128 stands for zero in the data rows.
Here are some points:
[177 165  93 115 140 115  94 109 138 145  88 139 136 111 114 122 184 110
 185 123 179 123 147 125]
[129 188  85  83 111 156 120 160 137 129  89 166 147  72 145 135 118 149
 163 154 116 149 159 142]
[ 82 126 198 143  73  95  90  72 158 146 104 195 182 112  45  65 122 112
 199  83 178  98  55  82]
[138 162  80 149 127 146 104 128 150 123  97 157 123 130 126 133 137 135
 143 147 174 135 128 127]
[105 255  47  66 124 190  84 204  85 135  30 194 110  24 101 155  80 160
 151 172 154 173 165 166]
[ 98 136 199 140  79 117 130  85 163 139 126 159 170 108  65  84  91 128
 180  99 160 122  84  91]
[179 134  30 124 158 145 121 133 145 113 102 114  67 153 182 168 210 138
 113 160 111 133 173 156]
[132 187  14 109 113 169  79 132 165 123  63 154  69 100 147 130 217 129
 143 168 179 144 144 135]
[166 185  37 134 173 174  98 130 129 120  62 134  79 105 127 170 154 121
 134 177 172 130 185 146]
[143 234  93  51 151 147 104 198  55 128  86 131 133  40 136 176  44 108
 135 163 104 151 200 173]
[184 119 160 115 182  81 119 138  58 119 158  37 127 135 104 179 100 109
  67 124 101  94 214 133]
[135   0 212 212 100  70 170  11 181 166 221  65 125 255 186  45 255 128
  87  50  83 110  27 131]
[109   0 252 183  90  57 111  31 174 167 176 122 152 217 149  31 239 131
 120  36 142 103   0 111]
[129 198  86 126 196 185 133 208  62 110 111  85  90  81 120 191  12 134
 104 153  86 143 170 149]
[162 180  60  78 135 146 110 162 130 132  98 129 119  94 152 163 132 136
 140 165 114 141 179 141]
Here are 28 more points, each followed by its number:
[141   0 253 150  86  58 156  13 182 169 213  49 159 255 187  67 239 122
  82  61  75  92  46 119] 0
[124 166  58 183 180 201 127 165 102  93 110 117  79 110 110 155  65 140
 114 141 150 131 126 139] 1
[136 180 135  66 135 133 151 174  86 114 130  98 156  82 139 183  29 110
 130 172  77 137 177 128] 2
[ 75 200  93 111  85 170  93 164 106 131  78 239 122  50  99 107  76 161
 137 120 173 143 110 116] 3
[ 93  85 190 172 126  99 115 116 133 152 127 175 130 144 148  71 197 138
 120  67 147 107  46 124] 4
[119  77 153 175 115 109 106  77 164 149 141 145 138 170 146  81 246 125
 145  85 176 120  68 132] 5
[121 125 152 179  94 102 115  66 168 137 122 143 161 139  74  98 146 131
 184  98 189 124  86 103] 6
[135   0 116 201  82 104 226  63 184 101 194  76  95 255 173 111 186 141
  82 129  61 143  71 144] 7
[161 198  28 104 207 176  96 183  79 111  63 116  79  98 131 177 121 136
 108 182 121 138 191 163] 8
[111 165  93 193 163 183 105 142  94 109 110 131 102 110  87 141  92 129
 110 131 177 125 125 139] 9
[132  68 208  87 114  75 178 105 132 123 191  69 170 153 134 146  94 112
 117 129  72 122 146  94] 10
[ 78 187 156 103  80 163 110 119 147 127  86 199 161  57  45 100  33 122
 193 127 141 139 100  97] 11
[ 77 220  84  98  92 211 124 204 120 123  75 210 123  37  92 133  20 174
 160 156 120 158 138 102] 12
[111   0 211 128  54  56 200   0 255 170 218  91 173 252 163  37 238 108
 151  75  51 124  16 133] 13
[162 125  59 169 255 138 121 153  74 107 120  79  60 152 144 167 149 123
  70 142 113 109 159 152] 14
[140 166 109 123 139 136 128 154 122 127 120 154 128 110 133 146 128 145
 138 145 127 146 157 137] 15
[148 143 190  68 153  64 131 169  55 124 201  44 173  88 118 159  45  85
  92 115  86 106 212 114] 16
[137 184  89  84 108 159 129 157 136 136 105 140 137  99 143 155  81 137
 152 162 126 151 169 135] 17
[104  92 157 240 110 112 118  66 162 117 129 132 141 164  87  82 160 124
 137  78 187 109  49 123] 18
[159 142  99  51  92 120  96 120 181 149  82 159 200  89 138 121 166 113
 223 150 115 136 138 115] 19
[135 175  81 120 101 138 100 105 158 140  88 171 131 105 103 130 129 137
 176 152 192 136 136 115] 20
[113   0 231 168  96  77 219  89 144 122 212  67 121 241 202  69 196 117
  53  79  52 111  55 118] 21
[116  38 241 173 162  82 142 136 104 132 188  98 141 171 165 106 179 133
  74  69  95 114  83 132] 22
[ 87  18 255 117  67  55 128  37 184 165 162 156 199 169 134  25 201 105
 179  68 107 114  17  92] 23
[131 227  32 130 125 173  74 113 134 115  53 168  73  80  79 118 142 120
 157 142 225 125 147 134] 24
[147 162  74 112 180 165 131 194 109 123 119 117  90 115 171 172 118 139
 108 156 101 138 174 160] 25
[145  67 157 118 144  60 146 128  76 108 206  22 115 184 132 186 109 114
  52 133  64  88 181 107] 26
[168 133  98 147 179 128 107 134 111 120 106 131 113 144 136 152 178 124
 114 137 149 120 166 152] 27
Which three of these numbered points are nearest to each point below by angle, seen from the average point of the first points? Their numbers follow each, nearest first.
[144 141 179  78 171  75 131 170  40 111 212  31 146  99 124 174  58  90
  52 102  83 115 195 108] > 16 26 2
[ 49 161 207  79  46 128 120  98 168 134 111 214 191  70  50  72  61 129
 207 115 133 129  86  70] > 11 6 3
[131  73 158 134 163  89 169 158  53  87 229  36 112 178 136 173  75 115
  39 126  65 109 145 110] > 26 10 16
[104 177 116 120 116 160 115 153 118 126 102 180 128  97 122 111 118 149
 151 135 174 138 126 137] > 3 12 11
[119 184 101 129 130 159 113 160 128 122  89 176 124  81 120 120  99 151
 154 132 169 146 133 126] > 3 12 11
[ 99 179 186  67 141 136 138 218  56 127 156 125 144  42 134 162  22 124
  94 120  76 158 161 136] > 2 16 15
[133 124 151  87 120 123 177 164 114 130 168 111 160 114 167 164  80 123
 107 139  85 135 147 129] > 10 2 16
[142 213  63 120 137 172 100 140 121 118  69 154 120  76 102 153  91 126
 149 159 177 124 164 143] > 24 12 8
[142 181  66 145 170 158 104 145 117 116 100 133 106 112 121 163 126 132
 134 150 166 126 167 151] > 8 1 9
[140 194  20 157 124 179  95 103 176 112  94 153  70 137 122 136 121 140
 163 176 199 123 144 126] > 24 20 1
[165 125 109 122 170 120 119 140 117 140 121 126 130 125 149 149 189 121
 110 143 127 135 181 155] > 27 14 25
[112 174 105 130  98 138 111 121 151 144  90 177 144 115 122 115 139 132
 168 129 189 124 119 127] > 20 3 11
[177  63  60 208 235 120 102  88 109 108 129  67  67 218 146 151 193 115
  63 141 127  92 164 152] > 14 27 7
[118 166 209  71 143  78 138 181  54 115 197  74 173  67 111 157  29 100
  93 116  71 133 171 120] > 16 2 10
[162   0 161 123  93  84 164  55 214 154 194  74 151 238 168 118 188 123
 127 123  69 114 117 125] > 13 0 7
